In the data rows, the value 128 means zero.
Every row has a hidden score from 0 to 40. What is each row's score? 20 is about the middle. The score is a weighted sum of the row's numbers plus the product of two more (or one squared), each taken from its middle value.
[110 174 127 100 131 120 116 145  96 107 119 129 120 114 133 105 140 166  95 135] >> 33
[125  68 112 145 166 147 139  94 134 125  79 121 115 183 133 166 120 127 101 109] >> 25
[109 115  99 122 127 103  78 111 126 131 137 122 114 136 102 136 125 154 108 153] >> 15
[176 117 137  94 183 173 126 128 167  81 142 130 144 150  98 107 139 133 128 103] >> 25
[119 132 186 122 101 129 115 127 123 132 108 136 108 117 116 135  95 117 102 119] >> 23
[105 144 155  99  89 159 129 165 129 158 144 173 120  97 149 135 109 109 153 113] >> 25
[116  93  91 152 147 139 130  98 149 142 152 121 111 157 110 128 147 141 116 141] >> 11
[111 136 160 122 117 149 119 114 130 148 120 136 118 114 144 134 107 120 103 134] >> 23
[169 135 113 136 133 100 120  99 128 115 133  87 164 151 141 141 136 119 107 145] >> 17
[154 179 128 151 129  83 146 160 111  98 149 108 123 155 122 131 112 143 125 139] >> 24
[ 97 117 127 145 136 120 147 145 130 114 120 131 131 113 106 111 126 129 137 122] >> 17
[160 119 101 146 153 123 146 133 141 104 153 118 133 163 136 115 138 163 145 140] >> 13
[ 95 110 117 126 126 151 127 123 129 154 113 159 102  98 144 133 127 143 137 140] >> 18
[122 146 139 165 128 101 118 105 118 123 117  94 126 154 146 148  96 126  87 129] >> 16
[120 115 128 139 134 133 147 139 125 151 145 122 130 127 144 131 115 119 153 126] >> 17
[113 158 153 137 129 118 123 126 114 128 109 132 104 142 146 133 115 133  99 124] >> 24
[114 114  72 120 137 123 139 157 108 152 162 116 125 114  78 118 164 183 147 173] >> 25
[142 128 107 177 144  86 137 145 107 150 136  81  98 170 154 144  77 127 137 146] >> 16
[ 82 102 120 149 131 136 108 124  99 126 122 144 107 124 119 141 135 149 116 126] >> 26
[136 120 122 124 149 126 121 100 125 109 125 136 145 121 110 125 154 157 117 144] >> 21
[127 188 106 140 113  93 103 116 101 138 129  95 136 149 159 130 147 104  93 121] >> 26
[131 152  88 185 103  87 144 139 103 115 145 100 120 129 122 137 123 128 144 154] >> 15
[118 109 164  99 129 172 127 105 159 139 102 156 111 117 111 127 109 116 117 109] >> 19
[158 143 125 114 141 106 105  97 149 109 114 107 169 119 134 105 164 126  94 114] >> 13
[ 98 112 135 119 110 116 142 171 114 134 163 139 114 103 102 104 147 140 152 127] >> 25
[115 133  73 154 140  93  82 107 119 122 132 117 114 138 107 122 137 165 103 163] >> 16
[141 127 128 124 112 143 133 165 127 133 149 155 123 137 143 145 102 132 190 108] >> 14
[ 76  87 106 159 173 110 114 119 120 120  89 128 116 136 115 130 114 130 129 116] >> 17
[ 98 118 130 121 118 147 134 109 131 147 127 144 121  85 131 129 139 130 137 109] >> 17
[149 124 132 101 157 170 129 122 159 101  93 155 130 144 162 134 129 103 179 103] >> 8
[ 97 104 177  96 126 188 120  95 156 167 135 143 104 107 118 116 114  99 121 113] >> 22
[161 154 142 134 120 145 133 165 118 159 139 113 144 120 160 106 105 113 126 132] >> 32
[157 113 141 118 144 155 154 124 149 107 113 123 106 152 134 132 122 127 126 115] >> 17
[110 139 155 139 101 148 120 123 134 154  96 154 145 114 154 155 103  95 120 123] >> 18
[152 118 122 132 139 145 144 149 139 105 140 137 125 171 153 148  98 142 189 107] >> 13
[154 112  52 140 142  84  73  96 125 127 134  93  99 150  89 130 128 158 101 147] >> 16
[161 150 186 105 121 144 133 131 151 107  83 148 121 124 121 114  81 129 128 106] >> 16
[137 139 130 132 130 137 131 123 135 145 109 131 127 128 145 138 135 119 123 131] >> 17
[117  95 167 117 155 163  91  89 145 140  75 151 149 143 143 142 136 126  80 112] >> 31
[127 163  88 196 105  99 150 109 111 137 118 113 117 156 148 141 116 135 120 161] >> 11
[135 135 121 179 110  88 167  99 123 132 180  61 119 170 151 136  80 113 101 142] >> 17
[112 122 127 109  99 162 139 119 119 162 102 135 133 120 138 167 115 111 110 118] >> 29
[145 141 120 122 100 171 140 143 139 161 116 143 116 108 154 121 126 121 151 140] >> 17
[ 99 129 136 164 124 124 126 114 114 138 116 143 110 152 146 158 105 124 141 121] >> 11
[115 158 154  95 125 125 113 137 114 141 132 141 122 133 139 121 149 137 110 121] >> 27
[ 92 151 123 180  89  94  77  58  95 142  64 113 141 122 153 167 100  84  86 161] >> 16
[ 86 125  80 163 100 110 147 124 101 182 125 111  91 103 114 154 127 139 145 174] >> 15
[130 154 105 126 109 108 142 156 116 119 161 112 143 101 114 124 140 134 130 147] >> 26
[104  93 135 132 134 111 129 139 128 139 144 105 143 131 120 130 130 148 110 132] >> 18
[135 114 121 124 121 156 124 124 128 151 120 136 119 129 172 125 143 131 174 136] >> 10
[164 128 102 139 147 119 146 135 141 107 140 126 120 155 137 125 137 120 136 148] >> 22
[109  88 116 136 181 136 147 128 147 100  96 129 124 139 102 102 129 132 136 107] >> 16
[130  99 149 117 141 129 107 122 130 110 133 138 116 108 110 110 162 148 114 100] >> 20
[135 129 157 126 113 108 156  87 158 140 104 105 124 134 151 125 131  94 119 108] >> 15
[130 132 151 152 151 103  85 110 123 145 122 122 175 156 149 150 161 136 122  79] >> 14
[106  82 129 155 158 157 141 127 134 146 106 119 131 165 146 176 114 127  98 147] >> 31
[154 157 143 121 113 136 106 168 128 175 145 129 116 101 143 107 101 119 135 115] >> 27
[118 122 133 104 125 151 104 104 121 135  93 143 120 144 157 151 109  95 129  87] >> 22
[145 116 128 149 113 126 134 185 129 114 188 136 111 128 124 130 127 139 137  98] >> 24
[139 121 122  85 150 150 119 147 139 102 167 138 150 115 103  90 158 153 157 132] >> 22
[117 109  92 143 175 112 124  87 140  95 107 124 171 133 101 120 148 139 101 142] >> 24
[104 134 138 168  80 132 133 127 102 155 123 152 120 118 171 151  81 131 108 128] >> 27
[150 132 136 106 152 113 144 141 117 132 182  98 144 133 139 118 151 135 149 148] >> 23
[148 123 129 160 115 126 144 134 109 129 128 128 115 137 156 145 118 109 121 120] >> 26
[119 152 143 160 129 111 154 159 110 117 117 115  97 158 142 142  69 142 125 139] >> 20
[102 110 158  83 107 156 151 130 125 147 105 151 109 127 146 153 147 114 119 134] >> 26
[ 62 125 173 136  59 133 106 112  90 157 116 157 108  84 119 154 124 124 104 117] >> 22
[128 119 132 100 115 160 115 104 150 154 115 129 127 109 114 121 127 119 108 152] >> 20
[136 155 181 106 125 133 125 152 136  99 117 146 134 116 115 127  97 147 128 119] >> 19
[140 111 125 126 142 169 126 134 125 131 110 151 117 111 138 129 119 154 118 136] >> 36
[113 122 131 136  90 145 160 125 110 140 116 139  98 129 149 157 111 120 113 149] >> 26
[ 80 114 148 126 122 127 118  89 144 152  88 137 143  79 124 125 141  99 117 101] >> 12
[137 177 106 111  86 115 134 145 121 141 170 112 154 104 147 117 162 118 148 178] >> 19
[137  94 107 133 177 140 110 106 139 124 120 112 141 130  84 110 152 163 116 138] >> 30
[122 130 154 112 116 143 119 110 132 123 114 141 132 129 144 141 126 114 131 120] >> 14
[128 131 119 110 118 170 133 142 139 165 129 155 105  93 161 112 138 147 156 128] >> 17
[147 130 122 108 146 152 122 108 130  83  86 127 138 167 167 140 131 110 149  93] >> 17
[119 138 120 139  88  95 126 119 117 156 124 125 140  90 115 148 101 116 119 131] >> 20
[169 147 117 102 138 166 155 153 151 128 132 137 120 127 134 116 146 114 153 134] >> 26
[ 97 133 147 155 131 116 122 110 113 129 101 114 115 150 146 165  89 130 107 143] >> 16
[118 121  96 147 133  99 154 125 125 106 118 113 134 134 109 106 128 120 129 121] >> 18
[131 120  98 184 132 113 153 141 120 106 127 113 110 176 153 158  98 121 128 132] >> 16
[109 109 114 162 124 114  89  88 119 121 104 143 135 133 121 140 145 133 110 123] >> 15
[135  87 135  99 190 156 105 145 130 110 127 167 128 127  89 115 139 151 158  91] >> 30
[109 116 101 139 163 116 121 137 120  90 130 122 147 135  92 100 138 141 113 143] >> 29
[ 90 110  98 174 129 109 145 131 106 141 131 115 114 134 117 179  83 154 107 174] >> 27
[114 128 127 181 112 109 158 135 108 135 134 102 137 155 169 144  90 121 100 155] >> 24
[143 148 122 111 102 144 132 136 122 146 139 143 135 100 148 117 138 138 147 132] >> 20
[106 134 146 205  94 122 134 146 102 152 136 122  96 131 153 156  76 112 108 121] >> 22
[130 120 123 120 121 151 130  88 155 142 152 118 131 115 126  84 136 114 113 126] >> 18
[108 112 113 147 131 135 123 118 116 142 111 124 104 141 117 154 142 136 140 151] >> 12
[159 156 132 101 125 123 106 142 127  97 138 127 187  91 107 105 159 135 116 135] >> 29
[130 172 150 156  78  98 142 117 111 126 133 116 113 120 129 122  66 122 137 112] >> 16
[ 99 116 171 119  99 174 129 110 129 173  85 161 108 109 153 155 119 121 113 134] >> 18
[145 160 116 122 110  96 163 157 140 115 148 119 151  97 119  90 156  97 149 104] >> 39
[127 123 121 152 127 131 139  74 154 142 156  98 127 147 139 118 122 105  97 140] >> 15
[107  90 122 173 146 101 172 104 132 119 128 111 110 164 136 152 124 124 144 130] >> 5
[147 186 115 140 118 104 135 134 114 125 134  90 121 146 148 141 137 111 124 104] >> 24
[139  42  42 125 174  63   0  58 151 151 113 115  92 168  68  98  98 142 105 110] >> 11
[167 146 156 117 133 146 146 133 147  97 161 126 144 147 110 103 109 121 121 101] >> 25
[111 103 112 147 129 132 130 136 105 166 136 118 100 112 108 161 138 165 145 151] >> 18
[ 75 100 181  84  97 149 169 136 140 154 153 161 130  56 125 121 167 130 156 123] >> 24
[119 111 101 148 129 111 128 114  98 137 142 106 121 153 149 156 115 135 124 164] >> 23
[125 143 105 164 105  72 157 141 118 131 144 101 118 128 122 128 136 131 130 129] >> 20
[ 93 121 107 179 128 112 118 120  95 126 120 137  97 123 122 154 123 150 143 141] >> 15
[ 80 130 136 132 123 112 133 164 112 137 133 121 118 106 113 103 146 145 139 119] >> 16
[146 172 114 123 134 105 122 141 116 102 159 112 141 154 131 111 152 131 118 138] >> 25
[120 150 142 122 100 116 130 136 114 138 145 130 139  96 114 130 135 111 136 130] >> 26
[152 134  86 126 154 125 154 171 138  65 139 114 145 121  82  84 142 120 152 128] >> 27
[134  86 153 133 186 120  94 105 137 137 107 136 145 143 122 135 129 134 118  91] >> 20
[138 114 132 135 134 153 106 109 135 150  91 155  89 124 168 155 116 128 143 132] >> 12
[148 110 129 125 136 164 141 120 151 127 103 139 115 139 146 133 117 125 134 148] >> 16
[138  92 144 111 154 166 132 114 151 114 130 139 120 130 116 111 152 115 110 134] >> 26
[ 94 115 160 120 118 137 129 130 134 165 114 156 115 102 137 138 115 103 136 108] >> 22
[133 121 101 162 136  89 158 122 129 117 141  97 130 140 131 140 138 141 126 115] >> 10
[137 192 133  86 107 129 107 155 120 110 140 151 140 101 135 105 169 132 125 127] >> 32
[130 142 167 104  81 139 122 141 120 139 125 154 126  73 125  97 162 106 128  97] >> 34
[136 138 150 140 143 129 156 162 129  92 120 135  73 161 123 148 106 158 144 135] >> 17
[120  81 142 140 151 128 126 102 138 120 130 106 110 164 120 139 118 130 105 125] >> 14
[117 159 110 151  94 150 128 122 108 135 114 143  82  93 135 122 133 134 138 133] >> 24
[ 80 127 136 150 123 157 121 131 108 131 127 146 106 127 153 146 103 144 125 148] >> 26
[146 151 110 119 116 120 134 145 114 115 151 123 149 107 101 127 151 132 145 150] >> 23
[128 105 153 120 142 187 120 119 149 119  76 157 118 147 132 133 124 106 101 127] >> 26
[128 167 150 127 156  86 102 139 106 117 124 121 139 153 132 140 160 160 120 113] >> 13
[127 121 134 126 118 128 129 124 117 142 128 131 119 118 110 146 143 144 141 155] >> 14
[124 122 161  90 113 142 126 136 148 149 126 153 149  78 118 109 151 116 139  99] >> 18
[160 129 108 115 156 133 139 116 140  94 108 118 129 163 156 135 130 121 171 107] >> 7
[133 116 129 133 122 139 124  98 147 139 142 112 132 131 117 120 124 121 116 145] >> 14
[117 131 115 206 102 118 119 127 114 125 141 135 128 134 157 158  69 119 114 118] >> 25
[162 119 126 105 162 139 131 142 132  97 157 134 147 140 106 122 152 155 141 122] >> 25
[147 174  97 121 132 117 122 114 113 106 106  94 116 158 156 129 137 103 124 125] >> 24
[ 80 132 145 124  91 107 122 151 108 140 142 144 136  92  99 119 148 144 111 122] >> 22
